[[100 109 131 103]
 [139 133 131 138]]
|
[103 131]

[[100 146]
 [114 147]]
|
[146 114]

[[117 143 126 128]
 [151 124 126 129]
 [108 129 143 125]]
|
[128 126 129]

[[130 108 119]
 [143 120 137]
 [132 110 129]
 [127 104 126]
 [143 120 120]]
|
[119 120 132]

[[132 145]
 [134 151]
 [109 114]
 [122 142]
 [116 150]]
|
[145 134]

[[142 125 117 125 111]
 [107 105 107 120 138]
 [149 122 141 148 136]
 [131 146 152 130 142]
 [143 103 122 116 132]]
|
[111 120 141 146 143]

[[146 141 110 130 130]
 [114 124 139 124 131]
 [128 135 121 129 123]
 [120 138 135 129 124]
 [120 156 130 137 110]]
|
[130 124 121 138 120]

[[127 120 151]
 [110 131 141]
 [140 129 128]]
|
[151 131 140]

[[129 146 118]
 [135 152 108]
 [123 141 122]
 [129 147 125]
 [127 144 122]]
|
[118 152 123]
---
[[136 115 105 110 113]
 [118 136 148 145 136]
 [137 113 103 109 121]
 [129 121 121 125 147]]
|
[[118 136 148]
 [137 113 103]]

[[105 115 101 156 154]
 [101 149 102 154 154]
 [155 155 102 155 101]
 [102 125 101 155 154]]
|
[[101 149 102]
 [155 155 102]]

[[150 117 117 150]
 [148 118 119 148]
 [149 117 118 149]
 [118 150 150 118]]
|
[[148 118 119]
 [149 117 118]]

[[122 149 125 120 145]
 [116 112 157 121 134]
 [144 107 130 130 119]
 [103 151 130 122 137]]
|
[[116 112 157]
 [144 107 130]]

[[153 148 153 117]
 [103 107 103 134]
 [153 150 153 126]
 [104 110 104 145]
 [151 144 151 108]]
|
[[103 107 103]
 [153 150 153]]

[[103 147 121]
 [102 149 122]
 [126 114 119]]
|
[[102 149 122]
 [126 114 119]]

[[152 109 143]
 [122 157 110]
 [124 137 122]]
|
[[122 157 110]
 [124 137 122]]

[[154 124 136 125]
 [155 119 135 122]
 [146 157 144 156]]
|
[[155 119 135]
 [146 157 144]]
---
[[131 141 142 128 131 141]
 [123 149 150 131 123 149]]
|
[[123 149 150 131 123 149]
 [131 141 142 128 131 141]]

[[154 115 123 132]
 [101 141 134 124]
 [115 153 138 136]
 [116 153 139 137]
 [153 116 124 133]]
|
[[116 153 139 137]
 [115 153 138 136]
 [101 141 134 124]
 [153 116 124 133]
 [154 115 123 132]]

[[128 146 132 143 132 123 113 142 119 130 139]
 [147 117 129 127 136 130 122 115 112 130 130]
 [120 114 106 117 121 132 123 134 116 127 120]
 [145 131 133 121 135 124 132 107 134 132 120]
 [122 137 120 112 130 123 130 116 143 141 115]
 [125 133 112 123 123 140 105 140 136 129 126]]
|
[[145 131 133 121 135 124 132 107 134 132 120]
 [128 146 132 143 132 123 113 142 119 130 139]
 [147 117 129 127 136 130 122 115 112 130 130]
 [122 137 120 112 130 123 130 116 143 141 115]
 [125 133 112 123 123 140 105 140 136 129 126]
 [120 114 106 117 121 132 123 134 116 127 120]]

[[118 118 120 141 123 115 123]
 [118 118 119 140 124 114 123]
 [130 130 129 126 129 130 129]
 [119 136 135 123 139 140 131]
 [116 148 146 111 151 156 133]
 [136 112 115 140 109 107 124]
 [118 137 134 122 139 138 131]
 [110 135 133 126 140 137 128]]
|
[[116 148 146 111 151 156 133]
 [119 136 135 123 139 140 131]
 [118 137 134 122 139 138 131]
 [110 135 133 126 140 137 128]
 [130 130 129 126 129 130 129]
 [118 118 120 141 123 115 123]
 [118 118 119 140 124 114 123]
 [136 112 115 140 109 107 124]]

[[121 105 129 139 127 132 126 124 136 119 132 134 117 131]
 [129 128 119 120 147 127 124 133 126 124 127 126 109 136]
 [135 127 125 132 128 115 123 126 125 142 126 119 118 123]]
|
[[121 105 129 139 127 132 126 124 136 119 132 134 117 131]
 [135 127 125 132 128 115 123 126 125 142 126 119 118 123]
 [129 128 119 120 147 127 124 133 126 124 127 126 109 136]]

[[104 134 117 152 116 103 114 117 150 106 111 145 130 110]
 [108 131 127 138 119 120 124 146 138 109 124 151 138 117]
 [118 113 128 124 122 126 118 108 127 112 114 116 116 119]
 [104 134 138 112 125 130 114 148 101 147 155 114 151 107]
 [109 133 126 145 129 125  99 102 136 113 133 133 128 121]
 [133 147 132 146 128 122 135 149 127 148 116 146 137 122]]
|
[[104 134 138 112 125 130 114 148 101 147 155 114 151 107]
 [133 147 132 146 128 122 135 149 127 148 116 146 137 122]
 [118 113 128 124 122 126 118 108 127 112 114 116 116 119]
 [108 131 127 138 119 120 124 146 138 109 124 151 138 117]
 [109 133 126 145 129 125  99 102 136 113 133 133 128 121]
 [104 134 117 152 116 103 114 117 150 106 111 145 130 110]]

[[118 124 133 134 133 121 128 118 128 122 130 121 128 133 123]
 [131 123 120 119 118 127 121 132 128 127 118 128 119 117 125]
 [132 122 130 121 128 119 114 129 103 115 124 120 138 127 120]
 [127 127 127 127 127 127 127 127 127 127 127 127 127 127 127]]
|
[[118 124 133 134 133 121 128 118 128 122 130 121 128 133 123]
 [132 122 130 121 128 119 114 129 103 115 124 120 138 127 120]
 [127 127 127 127 127 127 127 127 127 127 127 127 127 127 127]
 [131 123 120 119 118 127 121 132 128 127 118 128 119 117 125]]

[[142 131 107]
 [118 126 146]
 [112 130 143]
 [134 129 106]
 [118 139 132]
 [120 142 127]
 [124 140 114]
 [128 143 125]]
|
[[118 126 146]
 [112 130 143]
 [118 139 132]
 [120 142 127]
 [128 143 125]
 [124 140 114]
 [142 131 107]
 [134 129 106]]
